In the rows, 128 means zero.
Each path below is one point turned by a fixed rotation once a step. After each direction that follows a path, write how fast that rotation turns it, in degrees each step (0 if it stays still).
Each turn is a multiple of 5 degrees from 10 to 175, or 0.
Each row of a path follows its step; steps can be skipped.
Path 1:
step 0: [126 126 122 133 139 122 124 127 131 123 122 121 111 122 125 130 128 134
 135 130 133 129 127 128 123 127 131 138 118 130 123 126 133 124 137 133
 125 122 132 132 142 130 128 128 126 129]
step 1: [128 123 132 134 132 127 133 124 130 131 124 128 124 128 115 130 132 128
 129 130 123 132 126 126 125 135 132 135 123 129 126 129 132 134 148 122
 120 119 117 136 132 125 132 122 122 123]
step 2: [134 124 132 137 131 124 127 126 136 123 123 126 129 121 120 128 129 137
 119 120 138 131 132 128 114 128 121 136 118 126 127 124 131 135 135 120
 123 121 131 129 123 134 132 128 124 127]
step 3: [125 128 133 130 120 126 126 118 130 135 126 132 127 120 116 125 132 128
 119 123 135 127 128 117 124 128 128 139 132 134 127 125 128 126 128 128
 121 115 123 135 131 135 119 130 119 124]
step 4: [118 123 130 130 130 127 133 118 138 134 130 124 127 120 122 121 128 138
 123 122 137 130 134 126 125 116 123 122 129 130 119 130 131 125 134 125
 139 124 126 139 127 129 125 127 124 125]
step 5: [130 129 143 121 131 123 122 126 134 137 123 124 122 123 117 136 127 131
 128 125 131 138 132 130 129 126 126 133 124 135 118 129 135 126 129 136
 137 131 122 130 127 131 117 127 121 129]
step 6: [129 129 133 127 128 124 123 128 141 126 116 127 127 129 116 128 133 129
 132 135 122 131 139 125 125 125 124 118 135 139 119 129 133 123 139 123
 128 125 133 131 121 126 119 128 130 124]
step 7: [125 136 139 127 133 123 129 131 140 119 133 131 129 120 116 121 122 132
 133 135 126 139 130 131 122 135 129 128 129 135 128 131 139 128 126 134
 128 123 138 131 127 135 125 129 126 125]
step 8: [127 131 129 134 122 126 127 124 135 126 122 124 118 130 115 123 129 130
 135 132 129 135 128 119 139 129 123 131 128 137 134 135 130 133 133 134
 131 122 139 128 133 130 132 133 131 118]
step 9: [122 136 136 137 132 132 136 125 143 134 122 126 132 121 124 133 125 137
 133 126 125 128 127 129 132 125 128 135 126 125 126 132 130 134 138 140
 123 121 138 129 133 125 130 127 133 125]
step 10: [127 130 135 139 121 129 132 128 136 133 127 128 121 129 119 132 127 121
 120 119 126 146 137 121 132 129 126 136 123 124 126 125 129 127 135 133
 119 130 135 130 125 125 132 128 131 130]
step 11: [130 137 131 138 134 122 135 120 130 133 121 121 126 119 121 132 130 128
 113 128 130 129 132 120 122 128 124 123 129 125 128 129 131 123 123 133
 118 123 138 128 128 116 127 127 124 125]
[129 130 126 133 129 128 128 128 128 129 130 125 127 128 124 130 127 127
 130 128 126 128 129 129 127 126 126 129 130 128 127 129 128 128 126 128
 128 126 125 129 127 131 127 128 129 128]	0
[132 127 129 127 129 126 127 128 127 128 126 126 127 129 126 129 128 128
 126 128 131 130 128 127 129 129 127 127 124 126 131 131 128 130 124 128
 131 129 128 127 126 128 130 128 127 127]	125
[128 128 129 126 129 126 126 128 128 127 127 129 127 129 129 126 127 128
 132 134 127 129 131 131 130 127 128 127 126 130 125 127 128 128 126 129
 128 127 127 128 127 129 130 128 128 126]	45
Path 2:
step 0: [124 142 127 130 120 125 120 129 130 130 121 118 124 130 128 126 137 134
 127 133 128 127 131 118 131 131 134 130 117 117 128 132 128 132 137 130
 138 127 129 122 131 128 118 128 123 126]
step 1: [126 121 139 124 123 123 130 135 131 114 120 129 132 136 123 124 124 129
 134 130 128 127 124 126 133 126 125 122 121 122 128 131 134 133 130 128
 111 121 133 130 136 131 123 121 123 125]
step 2: [122 126 138 131 130 125 131 120 121 132 128 124 119 129 136 122 126 132
 127 131 127 133 117 139 121 124 128 119 124 118 127 124 132 127 120 125
 122 125 133 118 124 133 136 134 132 131]
step 3: [127 121 130 129 124 132 123 126 127 130 131 125 129 126 126 125 139 132
 119 128 140 122 128 123 128 128 124 120 121 127 138 117 131 123 121 119
 138 129 125 125 124 119 133 121 127 117]
step 4: [125 128 125 130 126 128 126 135 133 128 121 131 127 133 132 126 113 129
 132 120 133 131 130 123 125 121 129 125 131 134 126 118 123 128 130 131
 124 139 138 134 127 121 138 120 128 115]
step 5: [128 138 124 135 131 133 123 123 113 133 133 123 137 128 140 130 123 134
 132 133 129 139 124 127 132 128 130 136 125 132 128 135 130 138 126 133
 129 127 132 125 126 123 130 120 135 125]
step 6: [131 127 131 124 128 139 125 134 129 124 130 129 129 122 133 120 139 135
 116 128 127 133 123 119 131 129 129 128 134 124 128 129 126 133 132 132
 126 134 132 126 130 127 113 115 121 136]
step 7: [131 120 127 123 127 126 140 141 130 127 128 131 123 139 132 120 127 140
 128 136 119 130 129 132 129 123 127 126 120 123 120 132 126 129 123 132
 132 130 138 138 131 129 126 135 129 127]
step 8: [131 119 123 133 131 126 130 136 113 131 128 122 131 129 128 135 136 125
 133 138 133 124 124 136 125 122 125 129 131 116 133 131 133 117 121 128
 123 134 129 122 130 127 132 128 133 132]
step 9: [134 123 129 135 124 131 122 130 128 127 128 132 121 125 126 134 129 122
 122 128 118 118 130 122 132 128 136 122 129 113 128 113 128 127 136 129
 134 131 130 124 123 123 136 124 133 129]
step 10: [132 125 124 126 126 118 130 131 133 122 136 131 128 133 137 136 125 124
 132 135 129 130 134 120 136 118 123 127 125 135 133 121 122 138 126 134
 123 119 126 131 122 127 139 125 127 125]
step 11: [131 144 124 133 130 127 117 127 130 122 130 127 135 126 139 119 130 123
 129 129 128 134 128 124 124 124 132 129 133 128 133 128 124 128 116 129
 121 137 126 122 130 128 133 134 128 140]
[125 129 127 128 130 125 130 126 126 130 129 125 129 130 129 130 132 128
 127 129 131 128 128 127 129 126 131 128 128 129 129 128 127 128 128 129
 129 125 129 129 127 128 127 129 128 128]	140
[130 129 126 128 129 129 128 128 129 128 129 126 127 130 126 126 128 128
 127 128 132 127 130 131 126 126 128 129 126 127 130 128 126 125 129 128
 129 132 128 130 130 126 128 131 128 126]	85
Path 3:
step 0: [128 123 135 135 116 130 129 122 128 142 127 119 129 128 131 122 133 125
 132 132 127 128 131 122 129 129 134 128 138 139 130 128 138 130 127 135
 129 125 132 123 118 137 127 126 136 132]
step 1: [130 132 129 128 137 139 123 128 131 124 129 125 132 124 127 124 123 129
 131 120 136 125 128 120 134 130 133 133 119 129 133 126 127 144 137 132
 132 138 131 133 132 123 118 129 138 127]
step 2: [132 120 134 125 124 131 126 131 126 126 116 121 132 131 135 126 126 124
 124 118 119 131 122 123 137 136 124 123 128 128 126 129 138 117 130 122
 135 128 124 138 132 137 128 124 127 134]
step 3: [131 127 112 136 129 127 131 121 120 131 120 124 133 139 127 135 127 127
 128 131 135 133 133 120 129 122 136 122 121 130 134 125 131 130 129 126
 135 130 127 130 124 120 125 121 127 117]
step 4: [137 129 129 130 129 138 136 118 133 127 132 128 129 135 129 125 131 120
 127 120 131 127 133 127 132 124 116 116 130 122 129 124 122 123 137 129
 129 128 126 118 140 134 133 133 129 133]
step 5: [132 138 113 130 121 129 130 132 127 123 134 127 131 135 126 127 127 134
 126 123 124 137 137 132 134 134 130 127 124 136 130 132 123 124 120 119
 117 128 129 141 128 127 130 131 130 130]
step 6: [131 125 125 126 132 123 130 126 128 136 138 122 124 141 128 123 137 127
 128 128 124 122 134 130 124 131 131 135 133 115 130 129 125 120 126 133
 141 122 129 127 126 121 134 122 134 137]
step 7: [124 130 120 128 130 131 136 141 141 133 141 125 127 124 123 126 126 130
 127 131 135 123 126 120 127 128 122 128 126 128 126 116 132 125 131 125
 125 134 128 136 129 121 129 139 123 124]
step 8: [137 132 131 126 126 126 120 129 133 128 127 124 120 129 135 128 137 124
 125 133 121 126 127 129 124 134 127 126 117 118 130 132 136 114 124 130
 114 124 128 126 123 129 117 130 131 130]
step 9: [125 134 120 124 132 127 124 127 118 132 133 128 129 121 119 127 125 122
 122 129 124 135 130 116 124 128 137 130 141 126 121 119 137 128 132 131
 122 131 134 122 123 124 132 127 134 124]
step 10: [135 137 144 129 131 134 127 135 124 140 131 123 136 127 122 128 145 127
 131 124 130 124 126 132 131 126 125 129 123 132 131 128 133 130 131 134
 127 137 130 124 129 136 125 129 121 129]
step 11: [120 124 124 126 124 132 127 116 127 125 133 123 127 121 131 125 126 123
 135 119 130 130 125 120 128 141 129 132 130 141 133 133 136 128 128 131
 119 129 134 136 127 128 119 118 128 127]
[128 128 130 127 131 126 128 131 125 130 126 127 130 130 126 130 127 128
 128 127 125 128 129 129 128 129 129 129 129 127 127 128 130 128 127 127
 130 129 128 129 130 126 132 125 126 128]	100
